rotation ticks, each row followed by its count of ticks
The counts run from 0 to 263.
[-622,199,358,-6,238,38,-278,236,-260,75,174,73,315,118,77,335,-62,-216,-180,147,95,345,227,-28,179,-143,191,134,-15,228,259,-31,262,-34,125,-121,-164,-207,-143,13,-194,296,275,202,-468,-419,136,-15,-187,-146,-246,464,232] => 53
[-230,100,-47,-167,316,-298,189,-407,-10,-64,48,-299,189,155,-73,-34,-107,25,-202,-207,-425,138,440,-245,238,-29,97,43,-127,-178,165,91,-160,227,-99,-443,-225,-229,-31,109,40,106,227,567,-342,-164,118,89,-7,8,-17,460,-598] => 7
[-227,280,-136,207,171,-84,13,-79,-281,249,196,86,56,198,-188,197,52,-236,-31,-182,66,431,236,-227,54,-457,331,65,-37,342,35,18,188,519,43,-199,14,-137,-132,236,307,165,347,101,-431,-235,159,-107,205,181,-480,390,-45] => 160
[-306,14,272,-26,153,137,-47,109,0,186,92,-219,159,210,166,450,52,-183,-166,31,-19,219,784,-214,264,358,-49,204,116,84,21,-10,26,296,-16,-464,-153,-2,124,-19,199,-71,96,152,-488,-520,232,-79,171,83,-360,429,-226] => 236
[-295,222,185,35,7,91,-334,364,-185,176,360,-326,223,-43,76,116,198,-132,-187,239,119,320,39,-28,139,-57,96,-169,46,221,175,-115,520,253,328,-239,21,-197,-101,132,96,216,247,38,-416,-390,377,-47,92,150,-425,558,-4] => 49
[-622,324,92,81,-48,-285,166,150,101,-124,327,-68,554,239,260,225,9,-355,-108,38,-124,211,266,-141,37,-195,323,5,-242,193,213,93,132,269,-61,-241,24,-281,100,236,150,386,308,174,-426,-434,-131,83,27,-198,106,156,224] => 179
[-392,243,124,133,127,-390,324,-62,48,-101,108,416,202,-6,32,168,-99,-102,-101,48,-381,279,171,-201,174,-295,315,-19,-425,-133,150,76,118,341,116,-425,-143,-192,-16,-121,161,288,250,534,-312,-308,-124,180,54,-159,3,442,-94] => 187
[-254,191,215,198,83,-13,-141,-151,-83,335,176,-503,-162,148,86,-63,30,-411,60,-15,-78,34,456,-273,166,185,134,-103,77,505,141,-231,256,207,10,-404,-147,-304,16,-147,294,-22,-4,273,-442,-236,176,-105,188,84,-541,377,-223] => 228
[-263,221,263,309,86,-67,358,-134,34,468,88,-314,61,-203,-38,112,-56,-205,76,151,-226,2,336,-316,113,206,-126,-276,105,70,203,-242,152,583,-447,-221,-246,-12,-66,-113,287,-117,-52,320,-390,-92,251,113,120,123,-216,189,-416] => 220
[-52,89,159,-103,260,144,105,24,-182,122,-8,-63,75,67,-67,378,13,-320,-168,-72,-149,59,437,-108,203,-336,361,-181,11,170,159,-99,103,388,-369,-275,-240,-650,-190,203,-59,-21,176,-29,-333,-290,143,-49,4,271,-409,578,-234] => 34
[-123,125,156,-76,203,-55,-51,-64,-137,144,278,-725,318,140,59,-274,-71,-386,-87,-1,-114,-122,315,-121,141,49,-51,-123,150,110,332,-164,47,252,-133,-378,-126,-325,-31,278,214,102,-82,326,-555,-106,451,170,32,291,22,276,-302] => 19
[-218,-36,-9,-26,138,-447,-136,-187,168,34,268,-322,344,285,145,-334,-86,-256,-188,-105,-388,255,164,-477,367,-110,207,38,-300,-32,225,-62,205,80,100,-479,-225,-152,-112,-88,132,152,118,569,-420,-114,160,-5,-8,-37,83,429,-146] => 198
[-96,41,355,15,154,-120,239,92,92,131,104,-649,272,64,240,-261,247,-222,-9,458,-463,182,14,-192,181,-103,155,-202,-181,174,372,-232,-17,403,-442,-235,-157,-170,-45,65,61,39,59,313,-343,-33,263,253,-8,116,-189,228,-436] => 211
[-361,342,20,175,-55,-185,262,-124,-38,262,261,-284,-179,13,233,-147,-56,-170,140,70,-285,36,296,-305,133,213,-138,-123,-115,162,46,-357,274,339,65,-605,-24,-287,94,-201,305,91,-97,597,-451,-201,171,67,198,80,-120,296,-224] => 105
[-173,186,206,-118,395,-70,-6,-157,53,54,-9,-304,361,-298,-236,231,141,-8,-299,169,-137,88,273,20,287,19,63,-204,78,-162,369,5,-23,362,-55,-303,-335,-337,62,54,-59,9,295,163,-230,-209,234,153,-168,0,-517,529,-506] => 128
[-577,324,-42,216,-112,5,-112,-85,-335,328,355,-105,233,19,-71,62,13,-30,-86,-10,40,467,119,-46,-26,-356,50,-245,172,284,226,-127,576,463,2,-88,-171,-225,-274,251,-89,197,160,131,-470,-337,117,-172,108,72,-273,102,-62] => 164
[-473,329,147,91,-56,24,121,340,-237,124,360,29,238,19,236,52,227,-44,-57,374,-20,477,-17,41,57,-251,-21,47,-144,145,112,-197,347,502,371,-376,58,-80,-30,93,166,321,101,296,-467,-413,207,55,177,37,-24,166,150] => 173
[-177,-16,313,96,79,-271,-49,6,-144,241,218,-211,242,21,221,-334,-76,-171,-161,370,-387,340,-6,-111,259,62,-100,-110,-189,29,322,-254,137,333,104,-453,-323,99,-233,-134,36,173,-62,772,-426,-14,195,160,-118,-112,70,145,-273] => 202
[-36,36,688,-10,203,263,-181,58,-459,104,102,-175,260,1,-22,78,32,-274,-149,273,-104,162,87,124,143,-455,187,99,121,379,387,-124,103,307,13,-82,-295,-359,-156,218,196,81,-8,133,-343,-352,307,100,-9,192,-459,236,-126] => 146
[-247,0,169,69,-34,-137,-232,-140,-145,197,175,85,444,97,36,-220,48,-276,-149,257,-250,577,-69,-32,270,-511,193,34,-163,222,446,-187,179,470,162,-315,-434,-41,-91,-31,52,113,-18,460,-439,-157,1,-8,-14,-129,-178,-116,30] => 80
[-314,164,116,52,-21,-91,-54,-75,46,163,0,15,209,-7,225,210,-28,-448,-102,154,-132,-14,502,-109,388,217,-96,-201,-3,32,201,-249,-4,414,25,-738,-384,-461,283,-190,10,16,-94,387,-429,-207,-21,11,-140,-158,-291,97,-32] => 110
[-312,335,-157,306,53,-46,-11,-97,-267,372,303,-39,92,172,-188,122,55,-219,-38,-162,140,474,205,-214,-50,-410,264,-23,-2,394,71,23,262,463,86,-130,70,-77,-141,301,266,220,319,120,-486,-244,155,-101,227,149,-437,346,-73] => 161
[-287,154,361,213,-16,84,-192,-114,-104,373,227,-498,-138,69,144,-83,4,-277,58,23,-76,36,448,-179,93,252,-24,-164,117,504,208,-294,339,157,4,-342,-201,-294,-87,-119,219,-54,-29,297,-407,-256,138,-120,146,104,-537,312,-237] => 229
[-120,47,326,66,426,112,196,115,-430,145,35,-8,41,230,51,239,-277,-548,-81,2,-48,-40,529,-54,131,-15,-18,151,67,187,127,-117,-222,346,-229,-413,-156,-258,-67,167,230,81,-5,427,-545,-155,253,226,-103,186,-152,367,-138] => 26
[-168,57,42,165,-74,-269,24,-188,-2,145,378,-51,318,52,-36,-223,-3,-166,-106,21,-241,430,-25,-391,169,-372,196,114,-199,58,168,-25,283,406,319,-279,-183,250,-93,-50,559,141,-56,472,-432,-310,289,54,323,94,-62,191,-88] => 76
[-442,353,-21,92,-62,-6,86,312,-229,90,451,-91,209,89,200,50,117,-24,-8,277,-15,407,109,-113,75,-205,-32,123,-134,144,41,-137,378,459,326,-388,121,10,-59,148,265,395,67,296,-560,-452,271,22,280,76,2,272,166] => 172
[-400,-16,84,60,-65,-192,78,-68,81,118,324,-432,519,434,286,-273,-1,-258,-86,49,-310,451,273,-344,118,-203,184,136,-167,198,203,-19,62,355,-285,-178,-85,151,-119,151,121,116,75,371,-565,-242,86,-25,132,20,227,-81,-102] => 85
[-232,170,353,170,281,-134,175,-24,39,198,108,-245,163,-36,74,251,-95,-207,-234,42,-87,29,573,-32,63,439,-6,-114,-9,20,128,152,-151,301,-24,-325,-52,99,30,204,154,92,395,484,-340,-201,31,201,-9,-151,-329,446,-523] => 123
[-360,-54,163,95,-71,-131,131,-52,-10,164,336,-471,465,363,318,-249,77,-103,-92,175,-370,502,211,-316,107,-146,143,91,-165,172,217,-102,124,457,-263,-196,-87,124,-118,139,49,110,41,406,-539,-260,123,27,212,112,231,-85,-209] => 86
[-204,218,283,265,10,-72,300,-141,1,408,40,-228,102,-273,-79,131,22,-130,63,218,-257,2,262,-240,144,147,-169,-360,195,71,265,-302,233,658,-394,-300,-348,-115,-115,-163,235,-155,-138,221,-349,-118,255,144,110,145,-317,204,-417] => 221
[-590,177,363,5,230,69,-325,262,-325,91,220,10,274,76,24,296,47,-132,-214,249,85,328,133,59,161,-224,171,40,52,237,266,-114,340,8,163,-145,-141,-336,-233,46,-238,275,289,152,-435,-440,139,-39,-119,-80,-295,499,126] => 52
[-399,282,262,98,276,-277,97,-1,31,-134,124,92,427,-7,-216,233,85,-198,-99,35,-133,354,39,-247,126,-441,561,186,-291,114,244,163,105,196,124,-45,-73,-133,68,69,353,218,393,156,-312,-369,39,171,39,-117,-312,478,47] => 64
[-151,110,265,7,-47,-94,-3,96,223,96,247,-556,216,170,417,-51,126,-316,-183,66,-210,-21,582,-96,192,413,45,-229,-105,174,146,-55,67,282,-2,-603,-124,-305,199,115,146,0,150,311,-380,-331,118,-31,115,-13,-233,250,-231] => 114
[-484,274,408,-48,314,117,-94,-52,-252,35,-90,-87,139,-30,-62,422,185,-89,-168,151,9,271,421,141,142,-55,196,61,48,229,306,34,-90,200,23,-208,-175,-378,86,116,-156,77,427,157,-271,-419,-70,10,-107,-126,-705,394,-249] => 243
[-522,318,-84,49,-58,-180,357,-195,73,194,56,-244,273,-48,103,-30,172,-69,96,175,-402,171,202,-220,182,-188,96,-329,-31,41,313,-330,187,529,-431,-342,-358,-565,21,-95,-221,-22,-27,245,-376,-140,-20,11,-24,42,-98,44,-247] => 99
[-240,187,10,93,89,-10,-282,251,8,226,385,-318,296,32,7,268,121,-266,-256,0,187,259,308,-189,177,38,160,-71,113,123,84,-8,444,329,225,-358,9,-66,-23,147,255,195,295,-23,-488,-346,341,-85,162,136,-436,601,18] => 47
[-208,246,61,-66,515,-218,-122,-238,-63,37,37,-489,180,4,-274,93,14,-212,-151,-157,-85,10,285,-234,219,-7,205,19,31,52,304,88,-34,71,41,-248,-184,-335,59,48,166,54,328,264,-315,-159,270,174,-87,64,-524,699,-393] => 131
